Each path below is one point turned by a fixed rotation once a step. After each direction that follows a path, write how fast that rotation turns it, in degrees a step (0 if it stays still).
Each turn is a multiple of 5 degrees from 10 to 175, or 0.
Each row of a path follows its step; steps can be skipped.
Path 1:
step 3: [-0.03 -0.90  0.43 -0.10 -2.76 -2.39 -1.92 -0.02 -2.71  0.18 -5.04  5.33
  2.06 -1.17 -1.59  0.94 -0.49 -0.70  3.09 -1.90 -0.93  0.98  0.94  2.93
  1.89 -2.46  1.50 -0.26 -3.02  2.85 -1.08 -1.76 -1.81  2.88 -3.94  0.24
 -1.77 -1.90  1.36 -0.51  1.09 -0.23  1.56 -1.67 -5.29 -0.16 -2.41]
step 7: [ 0.59  2.72  1.29  0.63  0.89  0.66 -0.52  0.70 -1.77 -0.02 -1.82  0.38
 -0.74  2.93  0.81  1.74  3.24  4.93  0.32 -0.79  2.84  1.26 -0.50  0.47
  3.03 -0.29 -3.85  1.36 -0.27  2.97 -0.87  1.07 -2.41  2.48  2.34  1.03
 -0.62  1.99 -3.45  0.13  2.42  1.75  3.10 -0.37  6.28  4.46 -1.61]
step 9: [ 2.21  1.19  0.53  0.56 -1.92  0.52 -1.46 -3.74 -2.63 -1.32  0.52  2.68
  3.73  3.53  4.80  0.35  0.42 -1.73  2.67 -1.52 -3.78  0.30  2.17  1.90
 -0.32 -2.27 -3.50  1.65 -0.30  0.19 -0.02 -2.82 -0.90 -0.47 -1.33 -1.09
  1.76  2.50  3.65  0.90  3.23  5.61 -1.91 -1.32  1.86 -0.37  0.25]
step 10: [ 0.64  3.61  1.19  2.00  0.43  0.06 -1.78  0.85 -3.93 -1.69 -4.71  4.12
  2.86  1.27  0.48  2.96 -1.38 -4.51  0.20 -1.92  0.99  0.96  2.65 -1.14
  0.85  0.98 -0.20 -1.84  2.11  1.52 -0.31 -0.94 -1.78  2.03 -2.55  0.15
 -1.62 -0.98  0.11  1.39 -0.81  4.97 -1.68  0.07 -1.75 -4.16  2.47]
step 17: [-2.18  0.88  2.09  1.48  1.36 -1.06 -2.02 -4.47 -3.32  0.26 -1.66  1.33
  0.22  1.07  6.86  0.11 -1.18 -1.82  0.94  0.08 -0.89  1.78  1.57  0.02
 -2.54 -0.20 -1.59 -5.06 -1.06  0.26 -0.29 -3.64 -2.01 -1.61 -2.86  0.07
 -0.36  0.09 -2.31  0.30 -3.35  3.51 -1.13 -2.05  2.24  0.86  1.58]
step 18: [ 1.58  4.42 -0.22  1.81  3.90 -0.25 -0.57  1.45 -5.72  0.87 -4.09 -0.91
 -0.93 -1.66  2.36  2.00 -1.79 -0.20 -0.22 -0.31  1.32  4.57  2.85 -0.14
 -1.28 -0.77 -0.84  1.08 -3.06 -1.39  1.89  0.21 -1.50  1.53 -2.13 -1.05
 -0.37  0.96  1.20  1.12 -0.38  1.04 -1.09  0.01  5.40 -3.03  3.56]
step 26: [-0.08  3.18 -0.95 -0.42 -0.01 -1.27 -0.72 -1.37 -3.94  3.50 -6.29  1.98
  1.55  1.04 -1.75  2.22 -1.51 -1.02 -1.85 -3.07 -1.25  1.22  1.36 -0.92
  0.02  1.15 -2.64 -1.54 -3.60 -0.75  2.58  1.92 -1.89  1.31  0.07  2.85
 -1.76 -1.16 -2.55 -2.90  1.51  1.57 -4.66  2.71  1.67 -1.43 -1.48]
Speeds:
[-0.65  0.82  0.53 -0.69 -0.19  0.10  0.48  0.25 -0.35 -0.10 -0.09 -0.43
  0.43 -0.66 -1.65 -0.11  1.26  0.97  0.88  0.60  1.47  0.10 -0.50  0.71
  1.04 -0.33 -1.27 -0.71 -0.74 -0.51  0.34 -0.09  0.28  0.30 -0.11  0.10
 -0.59 -0.10  0.14  0.35 -0.20  0.29  0.47 -0.64 -0.65 -0.78 -0.18] => 90
[ 0.26 -0.40  0.12  0.04  0.34  0.68  0.51 -0.58  0.10 -1.24  0.44 -0.25
  0.51 -0.30  0.71  0.03 -1.10 -0.09 -0.68  1.24  0.77  0.47 -0.27 -0.82
  0.96  0.86  1.12 -0.51 -0.57  0.25  1.21 -0.29  0.08  0.83  1.02 -0.51
 -0.34  0.35  0.28 -0.86  0.07  1.04 -0.11 -0.75 -0.57 -0.01 -0.37] => 175
[-0.80 -0.02 -0.77 -0.19 -0.70  0.21  0.02  0.97 -1.18 -0.17 -0.25 -0.37
  0.09 -0.37  0.69  0.17 -0.21  0.76 -0.85 -0.45  0.05  1.54 -0.73 -0.35
 -0.78 -1.00 -0.01  0.25 -0.38 -0.55 -0.73 -0.22  0.12  0.32  1.05 -0.62
  0.19  0.94 -0.22  0.46 -1.24 -0.16  1.22 -0.19 -0.19  0.96  0.16] => 65
[-0.84  0.81 -0.18 -0.57  0.12  1.07 -0.04  0.21  0.44  0.70  0.30  0.01
  0.32 -0.30 -0.14 -0.32 -0.92  0.01  0.71  1.19 -0.27  0.41 -1.02  0.50
 -0.47 -0.14  0.82  0.61  0.79  1.01 -0.45 -0.28  0.29  0.98  0.61  0.36
  0.53 -1.19 -0.96 -0.04  0.99 -1.11  0.77  0.13 -0.05 -0.78 -0.25] => 45
[ 0.06 -1.36 -0.53 -0.55 -0.46  1.63 -0.60 -0.34 -0.43  0.54  0.28  0.61
 -0.46  0.60  0.45 -0.75  1.13 -1.00  0.85 -1.21  0.80 -0.11 -0.94  0.36
  0.05 -0.14 -0.18  0.09  0.52  0.36  0.11 -0.11 -0.60  0.91  0.26 -1.29
 -0.57 -0.06  0.58 -0.18  0.34  0.25 -0.35 -0.07 -0.58 -0.02  0.49] => 55
[ 0.78 -0.08  0.55  0.24 -1.31  1.13 -0.36  1.21  0.06 -0.31 -0.13  0.54
 -0.61 -0.31  0.35 -0.43  0.03  1.53 -1.19 -0.01 -0.62 -0.04 -0.11  0.40
  0.49  0.64  0.44 -0.37  0.51 -0.26 -0.89  0.04  0.48 -0.63 -0.61  0.18
  0.32 -0.38  0.65 -0.23  0.53  0.86  0.33  0.43 -1.12 -1.17  0.55] => 35
Path 2:
step 4: [-2.26  2.05 -2.03 -3.09 -0.31 -1.97 -2.73  2.02 -4.85 -1.62  0.52  3.67
  3.32 -0.37 -1.03 -4.06 -2.22 -0.80  2.65 -1.62  0.33 -0.42  0.25  2.99
 -4.73 -2.73  0.26 -1.53 -3.35 -0.59  1.75 -5.87 -0.32  0.67  0.53 -1.49
 -2.85 -0.61  1.22  1.75  1.10  0.84 -0.32 -1.56  2.07  0.90  2.59]
step 7: [-5.55  3.75 -2.46 -0.09  1.22  0.05 -1.27  0.07 -0.14 -2.06  4.84  0.03
 -0.42  1.04  1.97 -0.98  0.73 -1.67  0.92  1.11 -1.92  0.25  3.96  1.04
 -2.57 -0.22  0.17  3.80 -1.49 -1.21  2.81 -2.39  3.55 -0.74 -1.68  3.71
 -0.12  2.74 -2.92 -0.88 -1.65  0.81 -1.07  5.58 -2.87 -1.09 -1.62]
step 9: [-0.92  1.42 -0.74  0.01 -3.46  1.47  1.10  3.35 -1.21 -3.00 -1.17  2.23
 -0.79  3.66 -1.47  1.47 -2.05  0.98  1.17 -0.52  5.66 -2.12  0.93  2.58
  2.28 -0.85  0.88 -1.27 -1.56 -3.21  0.89 -5.00 -0.32 -0.65 -0.08 -2.47
 -2.51  3.46 -2.27  2.92  5.08  0.22 -0.17  3.39 -1.81  2.54 -0.62]
step 11: [ 3.72 -0.99 -3.66 -3.53 -2.33 -3.94  1.42 -1.64 -1.14 -2.37 -1.32  2.49
  1.66 -1.00  1.50 -0.97 -2.92 -3.08 -2.04 -2.97  3.15 -2.95  2.38  1.79
 -1.50 -0.93  2.94 -1.97 -1.71 -3.59 -3.32 -0.18 -2.98 -0.86  0.76 -0.99
 -0.64  0.76  2.75  2.89 -3.07  0.08  1.07 -2.03  3.44 -1.24 -1.55]
step 18: [ 2.27  1.99 -2.42  0.92 -0.62 -2.86 -1.98 -3.69  0.34 -1.64 -1.16  2.73
  1.59 -1.04  1.60 -1.85  2.23  0.15  1.31 -1.65  0.65 -5.39  6.24  3.09
 -1.40  1.06 -2.50 -3.71  0.23 -2.61  0.08 -0.76 -0.38 -4.37 -0.26  0.93
 -1.15  2.54 -2.45 -1.48  2.45  0.98  2.54 -1.36 -1.31  2.42 -2.90]
step 20: [-0.26  1.91 -5.53  1.27 -2.39 -3.77  2.57  1.73  0.95 -1.21  1.99 -3.80
  3.61 -3.08 -2.26 -0.87  2.25  2.85  0.09 -3.72  1.54 -0.99 -4.55  0.50
  1.10 -1.12  3.61 -2.76 -0.34 -2.55  0.71 -2.83 -1.96 -1.10 -1.19  0.44
  2.24  3.65  1.34 -1.94 -1.11  2.88 -0.88 -0.35 -0.93 -0.55 -0.60]
step 27: [-0.73  2.56 -3.15  0.77  0.01  2.48  0.90  1.91  0.03 -3.28  2.53 -0.18
  5.77  1.75  2.21 -3.30 -1.73  0.50 -5.00 -2.60 -2.00  0.03  0.81  1.63
 -3.95  2.25  0.00 -0.50  0.18 -3.05  0.28 -3.56 -4.66 -0.49 -2.40  1.37
 -0.64  1.69 -0.66 -4.17  1.46  0.41 -2.18  2.32 -0.18 -1.06 -1.62]
Speeds:
[ 1.14  0.47 -0.29  1.03  0.50  0.38  0.19  0.62 -0.90 -0.41  0.62 -0.87
  0.56  1.02 -0.63  0.40  1.13 -0.05 -0.87 -0.45  1.02 -0.93  0.47 -0.77
 -0.76 -0.02 -0.04  0.46  1.00 -0.67 -0.33  0.62  0.24 -0.31  0.52  0.44
 -0.96  0.09 -0.04  0.86  0.67  0.01 -0.45 -0.45 -0.42  0.13 -0.75] => 40
[-0.27 -1.08  0.03  0.75 -0.61 -0.90  0.20  0.64  1.01  0.66 -0.23  0.54
 -0.11  0.24  0.16 -0.37  0.63 -1.16 -1.03 -0.31 -0.70 -0.43  1.13  0.78
 -0.40  0.32 -0.78  0.44 -0.67 -0.77 -0.03  0.34 -0.30 -0.98 -0.24  0.15
  0.28 -1.37  0.18  0.26 -0.71 -0.16 -1.01  0.70 -0.52 -0.59 -0.35] => 90
[ 0.89  0.16  0.18 -0.69  0.42 -0.46  0.83  0.34 -0.40 -0.26  0.40  0.23
  0.35 -0.23 -0.33  0.19  0.13 -0.72 -0.78  1.10 -0.02 -0.37 -0.67  0.54
  0.85  0.47  0.59  0.63 -0.99  1.16 -0.58  0.46  0.38 -0.64  0.44  0.49
 -0.24  0.56 -0.49  0.07 -0.39  0.62 -0.02 -0.50  0.45 -2.29  0.51] => 125
[ 0.73 -0.29 -0.89  0.10  0.77 -1.01  0.08  0.94 -0.29  0.48 -0.02  0.23
  0.86 -0.51  0.91  0.28 -0.36  0.60 -0.47  0.36  1.29  0.29 -0.46  0.21
 -0.37  0.78 -1.13 -0.57 -0.03  0.49  0.41  0.28 -0.50  0.02 -1.07 -0.68
 -0.83 -0.03  1.30 -1.33 -0.27  0.88 -0.30 -0.25 -0.21  0.46  0.10] => 155
[ 0.16 -0.42  0.27 -0.04  0.64  0.25 -1.08  0.45  0.16  0.54 -0.36  0.10
 -0.48 -0.03 -0.39  0.44 -0.77  0.57  0.36 -0.18 -0.21 -0.59  1.16  0.47
 -0.45 -0.51 -0.06  0.93 -0.53  0.30 -0.76 -0.06 -0.82 -0.88  0.03 -1.56
 -0.29  0.09  0.63  1.49  0.77  1.13  0.82 -0.73  0.60  0.02  0.82] => 55
[ 0.00  0.36  1.25 -0.02 -0.31  0.35 -0.87  0.36  0.42  0.29 -0.35  0.92
 -0.19  1.13  0.12  0.36 -0.35  0.08 -1.06  1.25 -0.05 -1.65 -0.35 -0.13
  1.32  0.30 -0.31 -1.03  0.81 -0.23  1.07  0.30 -0.68 -0.73  0.21  0.51
 -0.26  0.36 -0.13 -0.16  0.27  0.06  0.33  0.59  0.45  0.72  0.49] => 115
Path 3:
step 0: [-1.45  0.42  1.21 -2.68  0.26 -3.02  0.54 -4.77  0.17  0.69 -1.28  1.40
 -0.94 -2.56 -4.29  0.30  1.91  2.19  0.32 -1.77  1.63 -0.84 -0.56 -1.93
 -3.24  1.98  3.50 -1.67  0.43  1.34 -1.59 -0.54 -0.60 -0.47 -1.09  0.07
 -0.60 -1.55 -2.45  3.82  0.37 -0.37 -0.82  0.47 -0.56  0.09 -0.09]
step 3: [-0.99  4.52 -0.35 -1.75  1.83 -2.15 -0.37 -1.10 -1.85 -2.36  1.41  4.22
  1.98 -1.38 -4.15  0.27 -1.15  1.26 -1.32  0.06 -0.38  3.52 -0.29 -0.06
 -1.80 -0.63 -2.96 -1.40  0.74  0.84 -3.03  0.65 -0.42 -0.91  4.49  0.13
  0.26  0.94 -1.53  1.60 -0.98  0.64 -0.72 -0.29 -0.16 -1.06  1.49]
step 10: [ 0.27 -0.12  0.90 -0.88  3.69 -1.38 -1.35 -3.32  0.19 -1.97 -2.13  0.11
  1.37 -1.42 -2.21 -1.96 -2.51  1.70  1.01 -0.01 -2.26 -1.53 -4.36 -0.37
 -0.16 -2.12  1.22  2.55  2.05 -0.54 -0.10 -1.50 -0.06  1.12  1.94  0.01
  0.39  0.83 -1.11  1.34 -0.06  1.03 -2.05  3.11  0.27  0.80  5.67]
step 11: [-3.49  3.82  0.71 -2.94 -1.86 -2.56  1.06  0.47  0.04  0.04 -1.59  1.08
 -0.86 -2.43 -1.79 -0.77 -1.22  1.01 -0.59  2.78 -0.01  3.98  0.13 -3.41
  0.21 -0.35  1.06 -0.97 -3.11  1.43 -1.86  1.61  0.16  1.23 -0.66 -1.51
  1.50 -1.20 -2.02  0.72 -4.27  1.40 -0.63  0.86  0.33 -1.72 -2.21]
step 15: [-4.19  0.01 -1.49 -1.61 -1.41 -1.56 -0.18  0.60 -4.41 -0.86 -0.43  0.28
 -1.48  2.13 -0.35  2.81 -0.29  0.53  1.86  5.50  0.93 -0.29 -2.02 -1.18
 -2.27 -3.40 -0.04  2.33  0.10 -0.61 -2.50  1.12 -0.22 -0.10 -2.68  0.68
  0.03 -1.21 -2.17  0.48 -2.66 -1.10 -0.66 -0.52  0.20 -0.74  1.57]
step 20: [-1.88  3.63  0.69 -0.50 -0.95 -1.90  2.07 -2.71 -0.03  3.36 -1.45 -1.34
 -1.78  2.11 -2.44 -2.82 -1.14  3.10  1.44 -1.99 -2.77 -1.24 -3.15 -0.27
  1.62 -1.15 -0.97  0.19  1.74  0.98  2.45  0.17 -1.72 -2.84 -1.87  0.30
  1.18  0.54 -2.81 -0.32 -0.26 -2.19  1.73 -0.16  0.00 -1.03  0.85]
step 25: [ 0.65  2.04  2.57 -0.03  0.56 -2.23  1.11 -0.89  0.02 -2.28 -0.88  1.72
 -0.80  1.42 -1.35  3.53 -0.21  2.38  0.26  0.06  3.29 -1.01  0.21  2.85
  1.97 -4.44 -0.36  0.83 -3.19  2.16 -2.07  1.75 -1.03 -1.93 -0.35  0.27
 -2.89  1.91 -1.91 -0.30 -0.50 -1.91 -2.21  0.83 -1.67  2.59  1.11]
Speeds:
[ 0.02 -0.72  1.02  0.07  0.91 -0.38 -1.10 -1.16 -0.19 -0.42  0.16  0.45
  0.30  0.07  0.45  0.09 -0.32 -0.40 -1.03  0.81 -0.61  0.20 -0.89  0.29
 -0.42 -0.49  0.38 -0.88 -1.50 -0.17 -0.90 -0.08  0.00  0.05  0.55 -0.28
  1.32  0.30 -0.46 -0.52 -0.38  0.53 -0.37 -1.33 -0.07  0.79 -0.10] => 95
[ 0.47  0.52  0.14 -0.38  0.64  0.65 -1.59  0.67  0.74 -0.60 -0.22  0.56
  0.08 -0.91 -0.19  0.90  0.61 -0.01  0.10 -0.50  0.41 -0.50 -0.22  0.79
 -0.06  0.48 -1.36  0.16  0.05 -0.34 -0.75 -0.99 -0.89 -0.95  1.07  0.13
  0.50  0.02  0.93 -0.22  0.01 -0.28 -0.84  0.72  0.06 -0.69  0.67] => 160
[ 0.32 -0.22  0.24  0.30  0.02 -0.32  0.01 -0.33 -0.92  0.15  0.48 -0.03
 -0.02 -1.38 -0.04 -0.03 -0.15  0.24  0.82 -0.72  1.24 -0.43 -1.12 -1.18
  0.03  0.28 -0.97 -0.49 -0.43  0.35 -0.48 -0.65  1.01  0.98  1.13  0.26
 -1.16 -0.34 -0.04 -0.69  0.71 -0.47  0.73 -0.84 -0.50 -0.10 -0.55] => 10
[ 0.56 -0.31 -0.41  0.50  0.44  0.09  0.03  0.72 -0.84 -1.22  0.83 -0.21
 -0.47  1.51  0.24  0.68 -0.63 -0.09 -0.58  0.04  1.16  0.49 -0.44  0.03
 -0.27 -0.58 -0.51  0.03  0.37 -0.07 -0.32  0.36 -0.49 -1.03 -0.21  0.53
 -1.17 -0.88  0.75  0.49  0.00  0.03 -0.37 -1.03  1.33  0.61 -0.44] => 35
[-1.09 -1.75  0.80  0.44 -0.18  0.04 -0.50 -1.08 -0.31  0.26 -0.53 -0.49
 -0.81 -0.12 -0.54  1.16 -0.34  0.15 -0.16  0.08 -0.25 -0.89 -0.54  0.43
  0.72 -0.70 -0.81  0.67  1.07  0.67  0.04  0.70  0.44 -0.79 -0.86  0.08
 -0.20  0.16 -0.28 -0.57  0.63 -0.68 -0.23  0.15 -0.27 -0.03  0.96] => 140
[-1.86  0.05 -0.21 -0.76 -0.58 -0.03  0.14 -0.24  0.43  0.07 -0.02  0.75
 -0.96 -0.54 -0.22  1.84 -0.03  0.12  0.03 -0.10 -0.32  0.51  0.54 -0.89
 -1.27 -0.57  0.55 -0.09  0.31 -0.40  0.21  0.04  0.22  0.67  0.88  0.90
 -0.30 -0.01  1.00  0.19 -0.48  1.09 -0.32 -0.65  0.12 -0.24  0.15] => 95
